In the data rows, the value 128 means zero.
Here are some points, one per row:
[155 137 142 146 111 147 184  51 129  85 153 158 116 183 123  94 124 108
  78 140 139 112 111 175 140  82 130 168  96 136 130 111 126 114 122 155
 121 171  85 101 141  66 162 123 173 106 201 148 145 148 126 148 161  74
 131 109 147  93 152 102  64 112 107 155]
[141 100 136 129 103 123 164 137 179 160  98  93 106 177  71 139 180  96
 178  76 145 101 169  49 156 127 123  92  80 124 119 126  96 116 152 118
  96 122 107  88 146 137  77 194 146 149 144 139 147 104 103 162 105 138
 120  68 100  97 145 138 133  56 101 102]
[190 131 163 145 118 152 148 129 188 122 165 160 127 121 121 130 141 183
 151  99 121  93 142 119 105  81 148  96 135 163 126  96 131 119 164 117
 103  68 129 200 138 129 119  96 143  86  92  60 186 156 124  92 155 157
  93 155 139 107  89 110 139 180 100 133]
[ 54 111 128 120  74 158 100 154  99 116 161 131 148 158 113 179 109 157
 145  93 139 122 141 161 153 170  73  61 154  70 164 128 153 146 132 177
 140 130  86 152 141 116  83  80 201 131 133 177  74 132 137 115 132 135
  84 105 138  76 114 133  95 121 115 100]
[116 137 140 133 101 105 143  99 159 178 127 125 112  95 144  77 164 129
  82 122 121  89 156 152  98 143  32 170 164 100 122  79 108 151 115 149
 133 108 112 128  71 130 166  95  74 144 113 133 130  94 142 114  83 171
 156 147  95  97 152  61 163 161 119  44]
[129 150 167 197 165 163 151 145  98 151 113 143 181  81  95 152 149 146
 106 205 104 136 117 173 169 161 140 132 124 181 103 147  73 101 114 161
 113  80 145  94 117 106 143 146 146 160 126 139 103 111 119 103 176 173
 108 117 104 130 104 163 123 107  80 136]
[176 150 146 135 136 144  55 141 107 154 101 131 122 146 103  74  96  83
 157 195 165  77 137 113 113 154 140 150 117 141 173 178 207 107 156 164
 158 129  48 108 146 129  86 145 146 162 109 128 145 128 136 135 110 122
  99 148 123 139 173 140 107 156  97  86]
[160 106 130 138 118 158 178 125 137  80 150 122 154 108 122 118  94 141
 163  73 118 132 159 139 200 109  84 107 127 149 124 142 146 126 160 107
 169 148 116 136  87 133 107 100  75 185 135  86 126  95 159  64 152 119
 158 137 111 227 177 129 100 102 208 145]
[165 118  97  82 109 125 142 129  72 142 182 147  45 109 107 146 123 197
 152 162 164 177 106 111 133  86 146 150 140 124 171 102 125 164 112 139
 166  98 138 122 103 100 136 152 136 154 195 101  74 159 128 166 130 140
 114 149 116 135 163 148 197  59  86 139]
[151 132  94 180  99 127  81  88 107  67  89 101 138 141  76  96  73 128
 147 159 114 121 121 129 134 135 134 151  94  62 151  86  96 210 133 123
 111  99 165  98 189 144 104 143 154 148  89 141 144 183 169 114 161 133
 157  99  77 133 100  98 157 138 142 155]
[114  67 129 122 197 133 105 124 129 116 127 110 157  45  77  84 170 156
 133 134  94 161 152 117 138  73 131 110 106 115 113 123 170 115 111  67
 102 197  94 184 117 163 136 136  90 122 128 221 116 155 147 148 155 118
 124 107 161 105 137 103 131 133 121  85]
[153 168 158  72 133  72 145 137 179 175 142 101 146 139  82 129 159 133
 109 126 118 166 148 117  71 151 103 124 151  96 175 168 118 107 110  95
 139 117 117 135  95 195 165 184 123 120 155 145  95 194 164  49 189 108
 160 150 140 139  98 114  84 122 148 179]
[122 129 174 173 196  93 141  94 117 158 104  90 172 164 142 143 133 132
  21  69 115 120  56  61 129 104 170 151 111 114 109 148 130 142 118 127
 195  97 116 191 146 120 102 102 174 183 142 127 105 112 136 135 104 144
 118 142 113 119 151 188 155 118 155 128]
[137 151  56 146 105 110 107 129 168 104 117 142 124 100 150 191 147 117
  89 148 156 148 149 144 170 134 150 111  99 104 113 119 120 116 104 116
 117 106  61 129 101 198 101  94 144 117 163 110 133 133  47 149  99  69
 104 122  70 155 135 164 166 193 141 142]
[ 83 118 144  74  95 119 193 160 183  85  74  85  89  93 103 184  74 119
 113 158  92  93 126 101 144 153 162 119 181 159 141 137 168  82 113 101
 146 129 104 111 141  76 135  85 131 119 132 152 158 169 112 154 155 144
 171 138 132 176 143  73 169 138 150 128]
[151 108  94 115 166  97 101 180  92 156 140 125 157 119 176  96 131 129
 162 120  87 107 164 135 115 146 145 152 154 155 123 107  68 100  79 122
 131  90 161 132 174 119 103 127 182 109 177  72 130 101 204 194 138  39
 114 111 141 122 151 111 137 124 172 112]
[ 39 140 174 116 176 119  88 117 147 157 122 195  90 117 178 135  74 117
 101 120 159 121 167 168 107 111 116 146 131 177 105  87 154 150  98  75
 100 159 129  85 135 151  46 141 108 133  99  81 109 125 124 113 131 152
 146 144 157  78 125 103 154 120 156 196]
[145 138 149 129 153 180 113 138  99 115 117 175 142 129 179 217 161 107
 148 137  90  85 149  78 120 139 123 163  98  35 113 157 102 132 147 108
 140 191 123 111 117 100 178 117 127  93 101  87 121 115 109 106 126 117
 133 168 162 111 106 104 179 126 144 120]
[129  86  92 173 103 165 165 110 171 154 203 113 175 123 170 155 141 122
 118 165 175 116 104 150 129 141 128 147 105 169 175 198 147 109 133 145
 113 137 207 117 196 159 121 140 118 143 127 131 113 189 109 159  69 115
 121 149 159 130 115 112 141 125 148  83]
[115 102 118 127 126 184 129 115  80 137 108 138  96 157 121 166 204 105
 125 146 103 119  78 186 101  63 156 115 192 118 152 128 131 151 142  87
 161 100 136 120  82 132  81 154 119 147 122 181 195 104 151 155  65 129
 108 102 106 163  78 112  79 135 158 141]
[111 154 114 101 102 161  55 104 152 159 105 100 163 143 149 115 162 100
 126 127  91 182 135 127 141 108 184 111 147 152 149 107 148 138 188 218
 114 136 189 104 116 142 123  60 112 110 185 129 116  95 109 145 160 157
 151 133 150 112 138 114 138 103 144 154]
[ 72 168 132 130 115  72 106 153 156  91  96 157 106 113 129  99 162 124
 185 133 143 126  28 130 168 134  88  99  81 153 107 175  96 144 141 139
 131 115  98 169 134 158 190 182 110 134 146  77 137 123 167 170 133 164
 151 151 205 130 133 144 113 160 134 158]
[ 91 147  78 134 135 114 151 154  75  99 159 100 155 123  60 120 127  95
 127 122 132 109 175 119  38 115  95 126 113 122  57 162 145 122 109 157
 136 161 190 153 104  86 112 109 137 164 105  63 136 145  73 166 121 121
 178 113  85  93  98 144  97 132  93 163]
[112 119  91 100 147 149 119 134 152 118 135 117 107 202 127 101 187 191
 152 123 165 152 112 127 114 180 170 155 113 183 114 110 107 128 131  91
 172 158 153  85 133  85 123 106 104 132  75 138  84  82 120  69 159  74
 157 112 120 105 128 154 126 189  76  99]
[136 101 125 183 118  68 100 188 136  96 126  88 141 182 203 113 107 133
 142 123 134 166 132 145  92 131 132 125 157 114 126 126 167 123 135  99
  87 126 116  84 114 104 193 122  61 138 157 141 207 138 142 116 187 170
  88 153 116 138 107 201 130  78 111 109]
[157 186  96 145 124  96 198 107  76 199 125 130  99 120 183 132  60 145
 141 157 125 146 154 130 114 135  97  91 170 121  96 118 137 185 171 104
 138 172 153 164 154 157 133 162 148  90  98 185 135  82  73 122 153 127
 148 115 161 143 168 123 121 172 146 105]
[172 135 122  76 173 149 121 121 170 122 137 149 143 146 144 123  54 100
 113 110 170 133 131 115 152 128 141 105 107 124 170 126  59 133  81 141
  73 136 177 150  76 114 123  82 156 127 110 191 150  73 149 154  74 140
 155 186 133 149  83 174 128 148  63 145]
[ 81 114 191  98 139 187 146 108  99 131 117 116  59 153 163  78  68 128
 137 129 109 138 155 107 155 126 146 105 151 107  94 125 128  77 118 131
 131 148 153 110 145 183 215 146 121 105 117  91  98 159 101 135  72 138
  49 111  64 145 119 148  90 153 182 121]
[127 121 101  96 110 102 108  95 122  80 135 158 152  76 130 113 118 122
 126 110  78 116 103 104 115 173  93 168 158 140  69 124 167 145 156 166
 106  90 110 131 133 110 130 171  82  47 110 147 112 138 180  85  63 121
 104  58 167 133 113 175 123  82  77 168]
[156 114 161 123  91  68 104 176  63 133 111 137 118  77  98 141 148  97
 111  60 173 176  62 157 124 147 160 139  86 132 155  99 117  87  95 139
 100 122 122 148 151  97 147 145 101  80  56 120 115  95  80 102 124 131
 142 140 146 160 144  57 101  98 168 109]
These points spread out most along one direction. Where along it does each point below lie, from 0 to 99? The average is 50, and the first point in the table lies past the average. One standard deviation of the points above along it is 16.
[136 101 125 183 118  68 100 188 136  96 126  88 141 182 203 113 107 133
 142 123 134 166 132 145  92 131 132 125 157 114 126 126 167 123 135  99
  87 126 116  84 114 104 193 122  61 138 157 141 207 138 142 116 187 170
  88 153 116 138 107 201 130  78 111 109] 38
[129  86  92 173 103 165 165 110 171 154 203 113 175 123 170 155 141 122
 118 165 175 116 104 150 129 141 128 147 105 169 175 198 147 109 133 145
 113 137 207 117 196 159 121 140 118 143 127 131 113 189 109 159  69 115
 121 149 159 130 115 112 141 125 148  83] 68
[156 114 161 123  91  68 104 176  63 133 111 137 118  77  98 141 148  97
 111  60 173 176  62 157 124 147 160 139  86 132 155  99 117  87  95 139
 100 122 122 148 151  97 147 145 101  80  56 120 115  95  80 102 124 131
 142 140 146 160 144  57 101  98 168 109] 28
[157 186  96 145 124  96 198 107  76 199 125 130  99 120 183 132  60 145
 141 157 125 146 154 130 114 135  97  91 170 121  96 118 137 185 171 104
 138 172 153 164 154 157 133 162 148  90  98 185 135  82  73 122 153 127
 148 115 161 143 168 123 121 172 146 105] 36
[151 132  94 180  99 127  81  88 107  67  89 101 138 141  76  96  73 128
 147 159 114 121 121 129 134 135 134 151  94  62 151  86  96 210 133 123
 111  99 165  98 189 144 104 143 154 148  89 141 144 183 169 114 161 133
 157  99  77 133 100  98 157 138 142 155] 62
[ 72 168 132 130 115  72 106 153 156  91  96 157 106 113 129  99 162 124
 185 133 143 126  28 130 168 134  88  99  81 153 107 175  96 144 141 139
 131 115  98 169 134 158 190 182 110 134 146  77 137 123 167 170 133 164
 151 151 205 130 133 144 113 160 134 158] 28
[ 91 147  78 134 135 114 151 154  75  99 159 100 155 123  60 120 127  95
 127 122 132 109 175 119  38 115  95 126 113 122  57 162 145 122 109 157
 136 161 190 153 104  86 112 109 137 164 105  63 136 145  73 166 121 121
 178 113  85  93  98 144  97 132  93 163] 63
[155 137 142 146 111 147 184  51 129  85 153 158 116 183 123  94 124 108
  78 140 139 112 111 175 140  82 130 168  96 136 130 111 126 114 122 155
 121 171  85 101 141  66 162 123 173 106 201 148 145 148 126 148 161  74
 131 109 147  93 152 102  64 112 107 155] 65
[ 81 114 191  98 139 187 146 108  99 131 117 116  59 153 163  78  68 128
 137 129 109 138 155 107 155 126 146 105 151 107  94 125 128  77 118 131
 131 148 153 110 145 183 215 146 121 105 117  91  98 159 101 135  72 138
  49 111  64 145 119 148  90 153 182 121] 42
[137 151  56 146 105 110 107 129 168 104 117 142 124 100 150 191 147 117
  89 148 156 148 149 144 170 134 150 111  99 104 113 119 120 116 104 116
 117 106  61 129 101 198 101  94 144 117 163 110 133 133  47 149  99  69
 104 122  70 155 135 164 166 193 141 142] 64
[116 137 140 133 101 105 143  99 159 178 127 125 112  95 144  77 164 129
  82 122 121  89 156 152  98 143  32 170 164 100 122  79 108 151 115 149
 133 108 112 128  71 130 166  95  74 144 113 133 130  94 142 114  83 171
 156 147  95  97 152  61 163 161 119  44] 30
